In the rows, 128 means zero.
Rows swapped in pairs by one turn or mirror: which row each one swaps with:
q_725: [150 114 160 134 147  92 123 140 113 130 128 143 118 142 110 131 156 129
 111 126 103 172 114 115 110]
q_555: [124 121 125 130 129 132 111 139 125 122  82 127  95 157  97 159 137 130
 123 101 132 155 108  98 142]
q_482: [105 148 151 127 128 104 133 185 159 115 109 143 105 120 121 107 152 152
 117 120 135 154 116 120 129]
q_657: [146 114 106  99 140 107 103 157 124 122  79 122 120 150  93 150 126 131
 131  97 130 159 132 113 106]
q_188: [144 110 142 136  98  96  88 138 133 166 106 166  97 109  81  99 142 124
 111 123 118 149 138 130 134]
q_93: [133 115 114 129 122  98 124 153 150 123 111 152  88 125  68  84 143 150
 121 129 146 178 129 126 107]
q_280: [108 132 155 118 131 116 125 172 142 126  88 129 114 166 114 145 130 123
 147 147 114 145 146  84 123]
q_884: [134 127 136 136 103 105  87 151 136 157  93 162  93 107  57 108 126 126
 137 132 118 157 138 118 109]
q_272: [136 106 146 126  97 106  91 141 136 161 106 171  98 111  92 106 147 129
 106 126 111 132 145 135 145]
q_88: [135 108  98 145 121 118  83 164  93 130  78 141 114 121  98 124 146 111
 139 151 146 125 128 124 124]
q_397: [127  99 122 118 111  83  92 150 133 131  82 137  95 133  98  95 151  97
 107 147 133 154 168 116 146]
q_421: [114 134 136 169 108 133 110 141 124 149  95 145  84 149 108 137 138 127
 131 122 131 171 108 113 128]
q_294: [153 138 139 161 105 109  94 155 127 168 110 138 111 129 111 111 142 110
 132 121 132 179 141 132 113]
q_604: [101 122 152 116 133 111 130 178 142 126  94 127 111 158 107 146 132 119
 148 143 114 144 159  87 125]
q_484: [144 125  97 140 141  99  97 159 137 107 110 150 112 116 100 101 145 146
  93 141 120 147 137 138  98]
q_234: [122 115  88 135 121 126 103 153  99 118 103 142 100 125 105 121 159 114
 131 160 146 123 137 130 133]
q_574: [163 124 141 115 146  95 112 163 138 145 127 109 140 121  99 109 167 139
 138 133 114 138 149 123 127]
q_448: [114 118  96 124 119 125 105 143 105 111 118 133  92 139 112 124 163 125
 127 157 148 129 137 134 135]
q_502: [106 118 118 165  80 108 110 142 118 135  96 150 118 143 103 110 137 145
  96 142 118 161 137 121 109]
q_295: [125 107 173 133 128 115 103 172 131 122 119 141  94 130  86 137 152 151
 139 124 101 118 121 107 152]
q_771: [117 138 137 165 105 137 111 147 125 149  83 144  90 152 109 137 139 132
 131 118 128 167 105 106 137]
q_424: [123  95 134 140  95 102 102 142 118 131  82 127  96 133  97 104 154 106
  91 138 131 148 162 100 146]
q_434: [130 133 110 118 118  88 100 175 155 138  94 163 104 132 105 106 162 148
 150 158 130 157 100 143 127]
q_877: [170 130 143 136 125 101  98 165 139 158 125 121 129 124 114  97 152 114
 139 132 123 166 150 129 117]
q_38: [148 120 102  96 127 103 100 167 123 123  92 125 120 148  98 137 123 127
 139  96 126 153 143 126  97]
q_276: [111 130 132 153 113 136 113 139 128 132  86 142  90 153  96 152 138 134
 118 109 132 166 106 106 139]
q_854: [110 135 130 128 123 105 131 172 158 116 120 138  90 129  92  91 140 153
 123 128 149 178 130 129 111]
q_353: [146 104 131 143 127 107  84 183 114 143  67 142 130 110 113 132 154 125
 125 128 119 126 106 120 141]
q_363: [111 107 131 139 116 104 106 177 140 142  63 132 129 166 105 142 128 142
 153 133 121 127 152  94 129]
q_997: [149 104 115 151 120 106  79 174  98 142  70 137 125 117 104 128 146 119
 140 142 127 122 119 123 132]
q_818: [138 112 117 143 120  91 121 153 143 127 110 153  99 126  68  86 147 153
 121 132 148 180 133 130 105]
q_315: [144 103 130 159 125 104  83 180 106 142  72 145 131 110 112 131 150 119
 127 128 125 132 112 119 143]
q_47: [108 145 136 122 122 109 140 177 165 119 117 140  98 127  98 104 139 155
 119 129 145 168 121 125 118]
q_32: [159  99 146 143 132  90 113 138 104 140 114 153 109 132 101 112 158 134
 102 118 106 172 115 115 109]
q_365: [121  96 133 146 110  95 100 185 142 137  60 134 131 164 106 138 143 153
 145 125 122 125 140 106 141]
q_91: [160 121 143 123 147  95 120 161 140 139 134 108 142 119 105 115 161 144
 141 132 116 140 145 119 127]
q_955: [138 136 125 122 122 109 102 144 149 109 123  98 115 148 112 134 156 161
 149 133  98 162 118 123 117]
q_102: [135 124 116 100 137  84  90 170 146 139  93 148  83 123 106 101 155 104
 126 157 135 168 143 129 136]
q_646: [140 116 115 112 136 112 111 150 125 116  77 117 107 153  93 157 130 129
 134  92 128 162 121 103 121]
q_590: [136 144 129 115 121 101 106 145 143 107 115 108 116 146 106 141 161 169
 144 126 100 158 117 119 112]
q_299: [110 113 174 133 113 112 112 183 135 132 107 153 112 142  97 136 143 160
 160 122 104 130 118 115 124]
q_912: [117 128 157 101 154 108 128 171 126 124 115 134 106 150 118 140 145 118
 137 147 107 169 138  99 116]
q_193: [101 117 149 112 129 113 127 174 139 122  86 131 120 171 108 137 131 131
 148 142 111 145 155  89 124]
q_12: [115 125 115 133 117  97 105 169 153 141 100 163 116 140 106 125 164 164
 164 150 121 150  96 127 132]
q_693: [121 137 123 126 127 103 129 170 163 111 119 144  88 125  95  92 146 151
 129 136 147 181 131 125 109]
q_204: [121 138 125 129 120 105 131 171 159 116 114 140  90 125  89  88 147 156
 121 128 150 177 133 130 110]
q_579: [130  90 131 132  98  93  99 148 126 128  82 132  91 138  92  97 153 106
  95 136 134 155 160 109 151]
q_425: [118  91 135 143  87 108 101 140 115 133  81 132  98 137  99 109 151 114
  91 136 132 154 155 104 147]
q_113: [137 104 129 121 111  86  86 160 135 128  80 139  92 124 103  99 150  92
 104 151 139 156 157 114 144]
q_89: [117 118  87 126 119 122 101 145 104 115 111 134  94 136 107 132 156 123
 133 149 150 123 137 134 139]
q_950: [120  93 135 138  90 100 110 139 118 136  82 130  98 134  98 112 146 108
  90 141 119 151 157 103 147]
q_698: [143 115 106 102 134 116 107 154 113 117  81 123 114 151  91 153 129 130
 129  96 130 157 131 109 109]
q_542: [138 121 137 123 136  95 134 153 135 130 125 120 135 142  91 127 174 162
 161 137 118 126 117 106 130]
q_734: [146 112 143 123 140  99 131 154 138 131 126 118 139 135  92 122 170 169
 149 139 111 133 123 113 138]
q_827: [101 117 138 128 120 108 123 174 140 136  79 132 131 166 100 141 129 137
 156 144 118 132 155  89 125]
q_569: [146 105 111 138 119  91 120 154 139 124 115 154 100 129  67  85 147 141
 113 125 149 175 124 124 107]
q_72: [142  99 131 146 109  88  87 169 142 134  82 121 135 164 114 136 155 162
 129 115 103 130 130 120 145]
q_746: [116 101 131 156  80 112 114 131 111 144  87 138 110 142  97 112 143 122
  94 139 125 159 147 104 134]
q_443: [108 128 102 113 114 122 111 145 112 108 129 132  94 137 116 127 164 125
 118 135 138 126 141 138 138]
q_660: [146 109 144 119 148  97 125 155 136 128 130 116 137 130  91 124 172 158
 156 139 111 129 132 112 130]
q_318: [135 103 123 112 110  90  96 164 138 134  80 133  84 125  95  99 149  94
 109 147 134 155 166 113 144]
q_899: [166 123 142 115 153  94 119 161 140 133 130 113 136 118 106 112 167 139
 138 139 113 145 145 115 123]
q_537: [173 121 147 128 139  90 107 165 134 146 128 110 131 118 102 106 164 126
 137 135 122 146 151 131 121]
q_642: [111 108 173 130 101 108 105 176 134 134 101 152 107 142 100 137 129 155
 164 113 105 143 133 122 111]
q_4: [152 117  96 139 133  97  90 161 134 114 125 153 108 120  98 103 139 144
  98 146 123 150 137 140 105]
q_58: [109 104 132 139 113 102 108 186 147 135  64 134 120 168  99 143 132 135
 153 139 117 132 155  99 128]
q_265: [108 110 133 134 116 108 109 184 148 135  68 129 125 166 100 140 124 137
 151 136 122 133 152  89 128]
q_410: [116 134 153 131 124 109 119 197 139 126  94 143 120 120 131 126 151 152
 120 117 124 130 103 120 151]

q_363 is swapped with q_425
q_38 is swapped with q_443
q_642 is swapped with q_272
q_950 is swapped with q_58
q_32 is swapped with q_12
q_604 is swapped with q_318
q_102 is swapped with q_912
q_660 is swapped with q_93
q_693 is swapped with q_899

Rows swapped in pairs by one turn or mirror: which row each one swaps with:
q_754: [147 130 104 101 142 159 147 114 119 103 125 100 135 108 127 139 108 115
 115 149 133 142]
q_777: [129 109 130 144 134 126 109 114 127 123 125 154 135 151 168 116 122 118
 141 130 151  98]
q_763: [131 107 131 149 141 126 123 140 115 135 139 156 137 140 161 112 132 132
 143 131 131  96]
q_978: [121 108 134 130 110 123 117  88 159 151 111 144 146 132 121 125 143 136
 123 120 115 156]
q_586: [133 112 134 148 141 130 119 134 118 129 134 156 133 155 161 108 126 123
 136 134 141  99]
q_683: [131 131 111 129 141 158 133 124 112 152 108 160 139 147 145 147 110  98
 125 138 128 109]
q_180: [119 135 131 122 128 138 128 138 139  96 110 146 120 140 112 154 148 149
 132 112 103 159]
q_97: [104 114 133 154 119 139 131 126 144 129 112 154 112 147 133 164 117 108
 153 132 133 142]
q_228: [142 126 100 105 141 159 142 104 132 111 124  91 134 109 123 141 105 111
 112 143 119 149]
q_881: [137 136 132 101 124 160 139 158 115 115 121 110 105 118 152 136 113 140
 118 141 126 119]
q_471: [133  91 112 116 124 132 131 133 124 152 101 130 138 120 140 102 108 103
 120 161 112 116]
q_235: [139 121 111 126 133 153 140 117 104 153 110 154 148 134 145 131 114  93
 125 156 134 115]
q_474: [100 143 133 119  94 123 113 101 148 141 131 128 120 109 134 123 124 114
 128 150 138 120]
q_948: [ 98 127 146 161 135 131 155 129 131  95 129 134 116 134 120 129 117 101
 112 144 126 118]
q_317: [125 125 128 124 105 123 113 111 152 164 124 137 130 117 137 144 146 148
 144 127 109 147]
q_376: [105 143 136 115 106 128 110 103 135 114  86 107 128 118 116 148 128 141
 120 144 113 154]
q_530: [114 112 134 129 129 141 142 138 139  95 109 143 116 145 107 147 150 140
 123 112 100 148]
q_795: [123 143 129 127 139 132 133 150 135 106 121 147 117 140 121 161 148 150
 141 116 113 152]
q_489: [138 127  97 107 142 150 129 102 134 110 119  95 144 103 117 141 111 119
 109 139 123 147]
q_702: [104 159 132 121 101 110 112 104 133 132 129 119 128 103 137 119 129 113
 124 156 135 119]
q_853: [132 107 133 149 148 117 124 144 113 147 141 156 140 129 128 108 151 130
 133 131 112 115]
q_594: [132 114 136 145 140 126 110 120 117 122 127 155 138 152 170 118 125 126
 139 129 147 102]
q_913: [105 167 129 120 104 113  98 115 136 121 124 114 135 106 131 122 133 125
 132 150 138 130]
q_372: [119  80 123 116 117 131 147 124 150 124 108 128 119 124 102 111 132 135
 113 138 101 146]
q_76: [139 126 121 114 131 168 139 126 113 148 134 170 135 149 122 150 141 113
 131 128 121 120]
q_790: [134 109 137 156 151 126 128 143 113 141 142 151 133 131 139 106 139 130
 141 134 113 104]
q_883: [139 133 128  99 131 167 150 146 125 113 125 106 107 116 160 139 107 126
 112 139 124 125]
q_782: [144 119 110 107 136 150 132 108 125 134 133 109 152 109  96 137 136 135
 119 143 102 155]
q_81: [133 131 108 127 136 151 132 128 105 155 103 161 141 147 143 141 114  97
 122 149 122 114]
q_437: [134 130 139 102 133 142 135 117 127 102 141 113 119 110 137 114 149 165
  98 125 126 119]
q_760: [110 105 121 138 122 125 129  88 162 127 116 157 132 158 118 135 139 126
 132 121 137 143]
q_31: [139 135 121 126 137 170 137 116 117 155 121 170 137 156 129 150 130 118
 127 131 129 120]
q_592: [137 117 107 122 136 150 130 131 105 161 109 154 142 134 148 131 112  92
 134 153 132 113]
q_53: [102 116 131 160 145 129 144  98 150 102 126 154 133 144 125 132 123 111
 123 130 145 131]
q_207: [132 139 139 115 108 147 126 153 130 154 127 139 110 123 156 145 136 146
 139 129 110 132]
q_796: [143 125 112 103 138 166 147 112 119 105 114  92 136 108 131 139 107 120
 104 145 129 145]
q_677: [138 125 140 103 127 144 132 108 132 108 148 111 126 116 127 118 152 160
  98 112 129 127]
q_808: [135 126 137 105 125 144 132 104 127 101 141 103 125 113 131 101 147 159
 102 120 130 120]
q_239: [136 125 112 128 141 159 141 123 112 158 116 173 137 141 139 149 115 100
 130 140 131 125]
q_423: [137 125 132 132 150 128 121 115 129  85 116  87 144 123 148 120 118 152
 115 138 125 134]
q_663: [132  96 139 154 140 123 126 134 117 146 144 155 136 120 140  98 143 126
 135 130 115 113]
q_879: [134 114 135 115 131 135 125 107 128  91 132  96 141 115 137 104 136 157
 102 124 125 122]
q_666: [137 124 133 121 139 126 121 109 129  92 130  89 144 119 143 101 125 154
 106 138 128 134]
q_802: [118 113 128 139 107 122 123 101 157 163 119 149 138 134 126 143 138 144
 134 125 117 153]
q_836: [138 134 102  98 142 154 133 105 127 113 114 101 141 101 111 134 113 124
 105 141 119 162]
q_351: [132  80 122 124 113 137 132 126 127 150 114 127 125 119 133  97 105 105
 120 153 117 119]
q_472: [114 175 129 132 131 114 102 107 129 112 114 124 145 112 141 135 137 134
 132 136 128 145]
q_593: [ 92 134 147 153 131 138 148 144 127  95 114 126 116 129 114 139 118 114
 116 149 109 127]
q_785: [ 93 118 146 169 128 137 154 123 141 101 127 140 129 145 121 135 121 110
 116 144 134 122]
q_608: [148 125 103 111 141 152 120 106 130 120 129 104 146 109  93 139 122 123
 121 139 109 156]
q_275: [135 118 132 128 151 123 119 108 129  82 124  92 139 119 142 120 120 151
 115 137 132 132]
q_847: [117 164 137 136 135 125 109 125 128 115 109 122 142 128 132 156 144 152
 142 126 103 164]

q_235 is swapped with q_754
q_180 is swapped with q_802
q_76 is swapped with q_782
q_853 is swapped with q_677
q_666 is swapped with q_586
q_376 is swapped with q_97

